In the rows, 100 means zero.
One turn or mirror swaps these rows in pairs. Which row does each one swap with?
The rows were stretched afterwards, more along some directions than others.
Z48: 97 108 92 105 90 99 90 123 105 67 110 89 115 104 89 93 117 120 109
Z374: 84 104 82 101 99 87 93 117 99 70 116 79 105 115 78 87 105 114 105
Z76: 109 114 80 100 125 59 95 118 84 90 90 134 113 100 106 78 97 100 92
Z785: 93 116 106 77 131 95 104 82 138 126 99 106 94 95 124 109 87 100 84
Z733: 93 115 104 78 132 102 105 81 135 127 102 103 90 90 122 112 89 96 90
Z831: 82 102 83 97 96 98 92 128 109 67 110 93 111 106 82 88 105 128 104
Z79: 83 97 84 103 102 85 95 131 98 57 103 99 116 99 85 90 106 128 106
Z270: 96 113 106 79 125 102 106 82 138 125 97 101 94 89 124 112 89 89 92
Z432: 87 104 122 104 91 105 104 95 110 110 109 67 93 122 91 121 81 77 115
Z746: 108 120 67 94 125 64 93 119 86 85 95 138 117 99 109 77 99 108 88
Z937: 104 116 72 95 127 64 97 118 86 92 90 140 113 102 97 76 92 103 97
Z773: 106 122 70 95 124 61 98 114 84 99 89 137 115 112 100 81 89 103 94
Z570: 99 111 102 81 130 98 103 77 130 128 96 109 99 96 119 113 88 95 95
Z933: 84 105 82 94 95 99 103 116 86 69 112 88 107 104 82 95 104 115 102
Z218: 88 90 129 114 85 116 101 93 105 101 96 67 90 108 93 122 91 85 109
Z354: 89 104 136 101 95 115 106 93 108 103 107 66 100 113 95 118 89 77 113
Z189: 94 99 121 116 89 106 102 81 106 112 113 68 86 118 93 107 88 80 119
Z324: 96 117 95 74 131 97 103 78 135 128 97 104 95 100 121 112 84 106 88
Z55: 97 114 107 77 127 101 100 88 142 113 96 104 99 89 128 106 90 93 87
Z232: 104 119 81 100 124 68 99 115 96 87 96 132 113 104 108 74 98 89 89
Z597: 96 94 122 102 92 99 105 85 101 104 104 74 104 110 81 118 90 88 120
Z836: 83 106 96 98 91 103 90 117 95 60 125 87 102 104 82 82 114 105 95
Z241: 88 90 112 105 96 113 96 98 107 97 102 73 107 112 86 127 94 86 110
Z460: 110 116 74 98 124 62 96 118 95 87 93 133 115 96 107 76 98 98 90
Z815: 89 121 95 71 133 98 102 82 133 124 99 106 98 93 120 115 83 98 86
Z93: 92 98 135 112 90 100 100 101 114 114 100 66 97 106 93 124 94 85 122
Z75: 96 94 92 108 97 103 93 126 102 66 104 97 111 96 89 90 110 126 100
Z896: 75 90 80 109 98 95 89 122 84 57 107 91 101 103 76 76 108 122 103
Z495: 95 114 109 80 125 99 105 80 135 126 102 97 89 94 129 110 87 95 85
Z820: 83 91 80 98 95 109 86 140 92 61 104 106 115 93 87 88 103 134 99
Z635: 107 118 67 93 126 57 97 112 86 89 94 136 115 104 104 83 93 100 89
Z927: 87 120 93 72 131 96 111 80 142 122 107 103 90 99 126 116 78 96 92
Z636: 104 119 77 91 120 55 95 119 100 87 92 141 119 100 106 85 88 107 99
Z327: 92 92 131 118 89 110 106 96 96 102 104 75 101 120 94 115 91 84 110
Z751: 105 121 75 93 129 62 101 113 87 97 89 135 108 106 105 80 87 98 94
Z54: 87 96 85 101 99 88 93 124 90 61 114 91 105 101 81 88 112 119 104
Z86: 87 99 133 100 93 108 105 94 108 112 114 71 94 108 87 128 91 81 119
Z604: 83 101 85 97 98 106 88 118 101 60 101 91 107 98 83 89 104 130 105
Z821: 93 128 103 68 128 87 103 89 142 124 95 107 104 88 125 123 85 102 101
Z342: 82 107 81 100 107 96 95 130 105 74 110 84 102 96 88 99 106 117 103
Z658: 111 119 74 98 126 58 101 111 85 94 90 134 116 109 106 75 95 103 99
Z786: 98 117 100 72 127 97 107 79 137 125 99 109 98 92 121 115 87 101 97
Z96: 81 104 126 96 91 111 104 105 109 113 110 70 100 119 83 125 85 86 120
Z799: 96 116 103 84 132 99 109 74 138 126 103 98 87 93 126 109 92 92 91
Z679: 101 122 65 94 136 54 104 109 97 93 98 129 114 107 107 88 93 98 95
Z595: 90 104 139 103 93 115 105 101 111 117 115 73 95 108 100 119 84 84 119
Z627: 83 112 132 98 97 106 111 87 121 115 109 64 90 108 100 134 81 80 120
Z798: 81 96 94 107 96 98 94 119 92 54 105 88 112 108 78 79 114 115 100
Z198: 108 113 80 96 123 63 93 124 88 87 84 139 118 93 107 84 95 104 92
Z622: 94 80 132 107 91 113 99 99 96 91 110 79 104 115 84 106 98 81 115

Z79 pairs with -> Z627
Z232 pairs with -> Z55
Z432 pairs with -> Z831
Z93 pairs with -> Z342

One turn or mirror swaps these rows in pairs. Which row does each one swap with?
The rows were stretched afterwards, more along some directions than others.
Z731: 121 104 71 87 95 95 119 93 92 117 107 97 83 101 93 131 112 92 81 82 91 136 109 102 112 96 134 86 97 132 86 83
Z136: 121 104 49 98 105 90 128 97 106 116 114 104 90 93 119 121 97 89 70 100 105 123 118 111 109 85 126 83 96 121 87 76
Z557: 115 106 68 97 101 99 112 93 86 105 98 119 92 109 90 105 99 107 82 115 84 126 95 109 98 98 136 66 102 130 92 103
Z411: 108 94 81 101 102 103 113 84 103 126 102 96 112 98 77 125 114 108 91 88 63 123 104 98 124 78 107 80 87 95 91 106
Z906: 113 113 98 90 98 90 101 118 114 117 97 101 92 89 98 100 81 100 106 106 73 107 94 108 89 122 112 102 104 101 89 110
Z807: 99 113 73 102 100 85 122 102 111 105 117 118 80 95 67 87 80 63 62 111 89 151 101 91 87 85 156 90 96 101 93 87
Z306: 114 90 56 106 88 84 128 119 114 119 113 117 87 82 99 124 87 71 65 89 89 121 87 104 112 109 132 106 96 103 107 87
Z613: 106 93 77 109 100 84 125 90 88 111 99 83 88 118 91 117 113 93 98 100 99 116 85 101 92 81 129 59 91 118 106 95
Z720: 95 90 85 111 93 97 109 103 79 91 98 125 78 100 91 117 109 86 87 69 91 117 87 95 105 110 91 107 101 109 92 110
Z626: 119 94 99 88 110 85 94 97 91 102 86 103 63 111 101 109 107 87 110 71 72 101 85 107 83 124 99 88 101 97 89 101
Z487: 106 107 87 86 98 99 107 119 100 87 93 120 67 105 93 98 83 73 81 94 79 122 106 117 95 120 132 93 108 93 93 93
Z361: 90 101 75 120 107 93 130 87 101 112 107 104 102 114 63 116 93 93 65 111 97 139 114 97 108 90 126 95 117 113 92 89
Z473: 93 114 81 108 108 84 111 102 99 121 106 102 109 79 75 131 102 99 127 72 87 108 73 116 95 81 101 95 89 113 93 113
Z289: 116 109 49 79 98 91 96 105 81 122 85 104 80 93 120 128 95 102 114 83 82 99 96 126 87 122 123 98 102 141 94 87
Z115: 113 116 79 105 115 91 117 109 122 137 74 98 94 87 104 118 87 93 100 57 75 93 100 119 100 115 116 106 77 117 104 88
Z704: 108 105 94 65 104 96 93 100 105 125 96 86 74 93 84 119 85 90 85 101 67 114 110 85 83 80 119 98 106 100 81 91
Z483: 127 103 59 103 99 98 107 106 99 115 95 120 95 93 125 104 86 97 117 76 102 88 86 131 103 139 125 99 95 131 96 89
Z527: 115 108 58 109 96 96 103 107 117 118 104 110 84 96 96 94 91 89 108 100 90 129 91 126 96 103 135 90 110 103 87 104
Z127: 118 97 91 78 99 96 109 79 111 115 99 90 84 105 84 102 93 104 95 105 84 142 95 93 80 108 126 87 122 99 93 106
Z159: 92 104 90 102 94 104 99 75 94 97 85 104 85 92 96 98 87 105 93 107 78 139 121 118 95 74 108 101 124 117 87 94
Z426: 128 98 84 108 95 85 119 102 126 119 92 106 92 88 110 108 97 76 89 78 80 120 112 80 88 113 107 99 89 97 94 94
Z654: 122 111 75 121 79 97 120 87 106 118 87 124 92 78 108 110 85 93 69 95 89 134 76 92 121 134 133 108 112 112 109 82
Z523: 84 109 62 106 97 106 127 106 88 106 106 110 107 102 79 105 94 113 90 106 66 120 113 115 105 89 114 92 98 124 112 106
Z65: 118 112 68 74 97 92 105 132 109 114 103 135 65 84 92 95 65 77 79 100 67 109 118 116 96 120 136 100 105 124 81 102
Z870: 119 102 79 122 88 83 120 98 120 124 89 119 85 89 117 135 101 79 101 76 86 116 78 96 117 86 109 94 111 102 99 101
Z763: 94 103 95 101 100 92 117 97 117 120 100 91 86 96 73 123 96 74 81 98 89 135 83 96 101 73 138 106 98 94 96 95
Z172: 125 102 63 92 106 96 113 96 110 115 106 121 95 98 107 113 81 94 88 80 97 101 99 110 110 122 143 96 103 118 106 80
Z358: 118 117 68 96 106 110 123 103 102 122 89 122 102 80 100 120 80 112 87 71 81 106 119 121 110 100 98 98 100 110 106 91
Z381: 100 102 81 101 112 104 125 92 86 112 87 106 92 110 84 140 104 95 70 72 87 116 110 94 122 90 105 102 112 119 104 85
Z811: 110 93 74 110 116 98 119 79 83 105 85 118 94 117 86 132 94 97 75 71 104 109 87 105 108 117 141 104 108 115 92 82
Z206: 112 94 83 113 92 86 108 94 108 107 100 91 92 77 113 105 100 81 85 104 93 121 95 112 92 92 105 82 87 96 118 85
Z637: 97 102 68 120 99 110 141 77 98 104 96 112 108 86 93 113 99 95 78 96 98 121 114 115 126 65 113 97 113 118 100 90
Z990: 106 101 82 111 94 82 105 102 103 114 116 107 87 86 91 96 90 82 72 108 80 134 76 105 90 114 122 91 105 95 121 93
Z19: 94 110 71 109 103 89 120 90 99 99 108 131 93 90 64 108 88 81 52 104 93 130 117 95 96 96 123 90 110 118 89 97
Z516: 114 109 61 106 91 89 117 125 108 126 117 115 87 87 96 105 96 88 97 95 85 127 81 116 115 111 125 90 115 107 89 96
Z780: 108 109 75 74 95 87 108 97 130 116 125 110 72 87 82 121 93 80 77 110 75 133 88 87 95 83 145 86 106 100 91 108
Z113: 114 108 87 76 105 95 101 117 130 110 106 117 77 89 109 130 99 89 104 69 69 99 92 94 108 100 119 94 86 103 101 102
Z502: 120 106 43 102 80 93 125 118 93 112 98 128 69 93 105 111 79 96 63 107 75 135 124 113 117 106 135 102 115 133 105 74
Z202: 100 84 83 90 108 79 101 110 74 86 112 98 73 114 85 121 109 101 90 62 75 122 72 116 93 105 117 92 86 110 94 91
Z530: 109 102 64 109 86 88 110 108 90 111 67 124 58 97 101 92 73 84 74 97 106 117 91 107 87 130 138 113 119 111 96 88
Z546: 128 96 68 89 96 101 123 83 105 114 117 97 94 92 104 118 101 101 62 110 82 136 126 101 104 87 127 68 91 127 100 76
Z488: 100 114 106 92 104 98 101 101 107 104 101 87 91 79 90 107 101 101 106 105 58 121 100 106 91 67 84 92 100 71 91 106
Z445: 122 95 76 86 125 99 107 97 106 129 86 108 92 105 77 133 94 86 69 74 83 105 102 92 107 119 134 101 101 86 79 93
Z816: 122 117 90 100 113 104 116 105 104 130 68 103 91 86 108 118 90 78 92 78 76 85 117 106 104 76 109 97 83 103 94 86
Z893: 96 94 104 90 84 100 104 117 92 90 108 121 74 93 102 106 108 97 99 84 65 133 105 109 113 101 88 101 93 116 108 94
Z717: 116 88 63 102 93 93 120 122 97 88 124 122 93 98 89 89 97 98 111 82 72 105 81 121 83 139 94 88 105 113 89 113
Z395: 101 108 83 108 88 91 101 93 82 102 95 127 88 99 85 91 75 95 84 107 92 134 116 110 85 117 119 106 113 130 92 84
Z553: 104 99 66 86 93 85 104 110 74 100 114 125 76 101 79 90 88 82 80 122 78 125 86 126 86 112 137 80 103 129 101 101
Z700: 106 123 89 82 105 91 95 122 84 134 102 101 93 86 81 122 95 87 97 103 68 107 101 103 86 103 100 107 78 100 93 99
Z509: 86 102 105 108 89 85 88 97 93 86 92 101 88 92 83 87 104 73 100 95 104 124 89 106 93 108 118 111 105 87 89 96
Z171: 99 106 104 92 107 91 98 106 104 96 94 101 96 92 94 116 105 76 118 63 92 113 102 99 90 98 97 102 84 97 88 90
Z722: 97 112 99 115 87 100 122 102 103 128 108 103 112 84 66 98 93 87 95 84 67 133 85 96 113 107 98 115 101 83 102 102
Z666: 117 117 60 97 76 103 112 112 106 121 101 141 86 77 119 133 94 97 99 79 107 108 96 111 129 104 124 124 107 126 93 83
Z351: 91 113 69 104 99 99 129 99 108 129 118 100 112 88 63 99 94 98 83 102 66 128 111 109 121 70 113 92 95 91 94 99
Z81: 82 102 88 112 103 82 108 113 92 94 102 111 85 97 71 90 96 90 78 110 82 137 118 105 97 93 99 106 107 109 82 98
Z295: 103 117 84 102 91 105 101 95 89 112 74 123 75 71 124 109 91 88 82 109 106 113 104 116 121 79 126 109 100 103 89 94
Z699: 101 109 90 115 90 87 96 109 96 100 96 126 76 83 93 93 82 79 80 96 85 133 70 117 89 127 128 96 104 105 115 92
Z599: 116 113 89 101 105 93 112 79 101 116 85 97 94 90 105 128 97 107 86 93 82 112 87 116 104 100 116 76 91 101 105 88
Z451: 107 110 107 102 99 110 110 102 101 117 108 89 112 104 63 114 111 93 129 78 75 126 96 86 98 116 91 104 96 97 92 107
Z26: 110 108 70 99 97 92 102 114 89 117 71 109 77 96 118 120 94 89 117 80 111 90 83 114 105 116 118 109 120 107 81 96
Z708: 99 122 92 105 81 102 111 89 104 118 80 108 100 80 106 105 89 114 107 85 78 135 107 116 90 89 101 107 91 127 111 92
Z120: 119 105 59 97 92 97 105 98 84 114 106 97 81 102 129 126 109 101 97 104 113 111 97 118 100 95 124 75 97 143 109 73
Z586: 112 95 94 104 120 83 118 82 118 114 97 87 89 103 78 120 108 82 81 97 71 133 100 86 85 76 114 64 91 80 94 112
Z274: 110 105 73 86 91 86 100 129 86 104 78 127 60 80 112 107 76 87 95 72 71 99 97 121 81 117 115 109 97 120 90 98
Z386: 107 123 65 132 86 107 135 94 108 109 87 121 108 70 115 106 79 100 88 95 102 99 93 128 109 105 126 114 91 121 104 80
Z404: 102 112 81 121 74 94 119 115 102 87 102 118 85 77 111 92 92 75 105 84 85 117 90 119 105 102 109 104 97 109 116 75
Z307: 102 109 78 99 90 96 134 103 97 108 97 117 91 96 94 125 100 91 102 78 89 96 94 111 117 83 123 99 97 110 95 101
Z388: 117 119 59 101 93 94 117 112 99 115 100 136 94 82 121 118 85 83 91 113 105 96 88 101 88 130 127 109 104 120 100 103
Z551: 98 97 57 92 100 90 103 84 105 115 125 108 89 94 86 110 114 95 99 103 80 126 106 111 107 77 97 72 114 122 91 121
Z108: 109 117 79 103 87 107 127 114 95 116 98 115 101 88 100 117 89 116 87 76 74 117 93 124 128 105 129 101 99 122 105 82
Z497: 104 124 75 106 99 115 112 82 80 124 79 102 112 109 99 129 104 121 110 103 98 104 95 97 101 104 110 98 99 133 101 107
Z542: 99 98 64 104 80 87 124 106 111 133 100 106 84 103 98 133 99 90 93 78 87 117 99 93 127 78 131 95 107 110 94 91
Z966: 126 103 70 81 109 81 105 106 89 134 88 90 74 106 94 111 103 86 94 107 89 111 104 108 77 121 127 95 113 120 85 87
Z764: 97 117 69 114 91 97 117 101 109 122 94 104 97 92 90 93 85 93 105 108 84 135 109 133 92 82 117 97 110 127 91 111

Z487 pairs with -> Z717
Z351 pairs with -> Z780
Z26 pairs with -> Z274
Z445 pairs with -> Z306
Z542 pairs with -> Z704
Z202 pairs with -> Z509
Z764 pairs with -> Z557
Z473 pairs with -> Z295
Z516 pairs with -> Z65

One turn or mirror swaps these rows in pairs. Which row does each one swap with?
The rows were stretched afterwards, more along some directions than others.
Z431: 94 106 81 121 78 86 80 89 105 87 71 95 81 131 89 108 82 83 106 79 119 113 108 120 130 95
Z661: 97 107 93 132 94 96 99 95 114 90 68 102 49 118 103 83 81 106 109 91 95 113 109 135 131 79
Z178: 96 114 83 109 106 107 92 89 99 83 95 95 89 100 81 82 104 99 73 105 81 97 93 85 97 94
Z862: 110 120 91 101 97 81 95 99 109 87 90 113 64 102 77 95 108 106 86 114 96 115 107 79 115 89
Z928: 98 139 89 138 101 102 108 97 129 94 83 84 75 97 82 75 81 106 91 89 90 121 61 110 97 77
Z910: 100 104 101 91 103 89 90 116 91 82 88 90 65 94 93 91 99 110 104 103 81 106 104 96 121 94
Z142: 95 114 94 82 101 77 90 111 90 105 92 110 74 91 87 82 112 111 101 101 79 100 109 89 96 83
Z211: 118 133 94 116 115 72 100 84 103 87 83 94 83 95 86 98 100 117 89 108 89 81 81 86 115 81
Z106: 79 127 81 101 88 79 89 79 95 103 74 97 73 102 73 98 100 77 86 92 87 87 88 74 117 96
Z302: 106 115 72 128 108 110 101 88 111 86 83 79 81 110 106 84 90 99 102 93 109 93 58 124 100 70
Z859: 83 119 95 100 108 79 76 116 106 107 95 83 74 70 76 90 110 95 102 91 87 132 93 102 118 71
Z777: 113 105 76 112 111 102 93 116 112 76 85 88 80 93 97 87 108 105 105 85 90 112 84 120 90 67
Z352: 112 117 101 107 100 86 102 93 106 86 75 115 74 113 100 106 103 110 96 111 93 109 123 76 124 93
Z753: 124 103 95 118 123 101 79 112 127 85 87 94 73 102 102 91 107 115 103 107 98 137 104 120 107 75
Z34: 107 109 103 121 87 85 93 106 115 77 80 85 66 111 95 81 82 111 119 90 103 128 100 124 132 91
Z214: 93 109 94 116 86 96 103 101 113 98 68 98 66 113 107 69 81 96 111 83 91 110 97 83 102 86
Z320: 101 128 108 98 111 80 99 111 101 74 84 100 78 88 79 104 104 105 83 95 80 113 121 74 119 100
Z21: 107 118 94 107 118 114 104 106 96 61 78 114 75 117 111 90 104 93 81 97 89 101 107 71 109 83
Z418: 95 131 92 115 104 75 84 99 125 105 84 84 72 84 60 93 103 101 100 86 96 112 74 106 106 82
Z724: 92 112 69 89 97 82 74 94 97 71 72 97 71 103 96 91 99 90 92 92 92 101 83 98 123 81
Z706: 104 105 84 120 106 84 99 117 118 80 77 84 57 108 87 79 81 110 116 96 110 141 93 135 117 68
Z378: 104 119 107 122 111 103 102 110 108 81 86 97 61 93 86 88 94 120 100 92 72 125 127 86 122 88
Z482: 97 131 83 122 124 103 110 86 111 99 80 112 74 86 81 96 117 101 80 91 84 91 98 66 110 70
Z630: 85 107 100 130 99 110 102 103 99 75 96 90 84 116 101 72 97 99 85 91 89 99 117 73 116 80
Z545: 108 120 104 129 97 94 96 96 106 90 87 118 87 91 102 106 109 112 81 91 88 100 106 81 117 102
Z772: 112 106 83 116 85 99 79 91 102 71 80 102 90 106 120 105 102 95 73 97 116 77 71 123 101 94
Z310: 117 145 106 117 104 83 101 91 135 94 89 90 82 91 77 94 100 102 90 87 87 118 81 73 94 95
Z568: 99 134 114 120 108 65 93 116 119 101 86 87 78 98 81 94 90 111 105 88 82 131 98 96 110 83
Z31: 104 131 78 135 102 91 113 97 114 69 63 96 64 111 114 79 80 101 93 85 101 97 70 105 114 67
Z36: 92 147 93 106 95 73 80 89 99 111 81 101 85 80 60 105 111 94 71 100 87 108 87 65 110 83
Z331: 119 119 92 127 98 109 105 90 115 76 70 111 73 112 86 102 99 106 100 87 107 98 99 89 112 96
Z32: 119 102 70 110 104 107 92 98 111 71 81 89 91 112 110 97 103 96 82 88 118 99 75 133 92 75
Z242: 103 134 92 103 80 91 74 103 129 93 78 84 75 88 81 105 92 76 86 87 94 140 69 102 105 99
Z140: 106 113 81 119 103 85 65 100 103 74 84 98 92 108 70 106 98 92 91 94 117 126 106 123 113 91
Z995: 110 111 99 123 112 128 94 109 106 90 88 104 93 106 106 84 105 95 95 87 94 107 96 86 90 83
Z479: 108 103 95 85 117 119 110 122 105 80 81 87 59 111 116 96 103 102 108 98 85 119 102 91 107 71
Z325: 103 141 90 105 112 92 96 93 111 106 87 94 89 85 85 93 91 98 85 101 94 128 85 86 101 80
Z732: 94 125 90 123 107 94 100 87 121 107 106 96 80 103 76 84 109 86 81 106 104 115 84 92 102 65
Z556: 110 138 88 132 90 90 77 86 115 81 74 104 81 108 66 112 99 85 86 96 109 118 93 84 118 92
Z629: 110 107 85 114 94 106 105 83 100 73 73 107 82 125 129 93 91 98 95 92 102 75 79 75 120 97
Z217: 92 126 77 124 115 88 91 91 103 75 80 86 77 109 88 77 87 87 87 87 88 104 90 101 116 61
Z390: 96 96 80 95 94 74 74 87 114 111 89 85 81 94 57 94 94 103 111 102 96 125 95 108 112 111
Z713: 88 139 98 105 102 87 80 101 95 95 88 111 97 97 56 112 105 83 87 90 82 112 122 58 104 100
Z921: 96 111 96 109 108 84 89 94 102 90 69 100 72 93 63 96 88 89 106 84 93 126 131 89 123 89
Z128: 117 117 117 105 114 76 89 111 123 112 87 87 72 95 79 92 99 125 102 109 78 127 106 84 93 95
Z458: 111 129 91 115 82 94 84 97 106 85 94 99 89 102 83 99 104 98 91 90 105 104 101 82 102 86
Z869: 117 100 88 113 125 100 98 108 122 99 91 89 73 112 90 91 96 115 106 116 88 127 107 116 94 78
Z794: 75 138 93 104 84 59 83 91 93 91 81 73 82 79 61 93 88 90 89 79 91 115 80 83 119 93
Z144: 99 108 86 99 111 98 77 116 98 77 82 71 83 103 94 94 100 96 93 99 93 115 79 114 95 71
Z444: 85 136 102 113 97 82 88 106 114 79 82 90 83 90 72 104 86 100 98 83 89 137 103 99 112 95
Z66: 92 128 95 113 110 84 96 89 101 103 68 115 57 115 61 85 93 103 114 92 91 119 135 71 132 77
Z945: 69 117 82 119 81 71 88 93 106 81 81 83 77 83 72 100 91 78 93 83 111 109 66 110 128 89
Z781: 88 122 99 112 92 83 85 95 101 97 67 107 65 89 92 100 96 97 104 76 98 125 119 94 132 88
Z91: 106 129 97 110 113 92 106 104 134 103 102 90 90 78 80 101 114 99 79 102 83 113 74 84 80 92
Z801: 126 114 107 107 111 120 92 104 120 83 94 112 63 111 100 89 101 107 105 108 96 121 118 97 103 79
Z590: 106 118 92 123 91 109 98 90 126 97 88 90 73 107 106 80 96 99 86 96 96 119 74 101 90 83
Z489: 108 136 82 123 82 71 78 85 108 93 83 108 78 104 81 96 101 98 80 98 113 99 87 105 115 84
Z247: 102 101 97 120 85 89 77 104 114 78 90 83 100 111 99 103 104 99 84 102 106 96 85 89 97 101
Z514: 111 122 108 108 104 101 83 94 110 100 91 101 94 86 88 92 122 94 73 90 87 115 98 61 100 90
Z423: 91 138 102 131 103 99 117 89 99 91 75 111 68 117 84 74 78 101 97 93 98 110 111 78 121 84

Z479 pairs with -> Z390
Z556 pairs with -> Z423
Z945 pairs with -> Z732
Z921 pairs with -> Z801
Z140 pairs with -> Z21
Z325 pairs with -> Z242

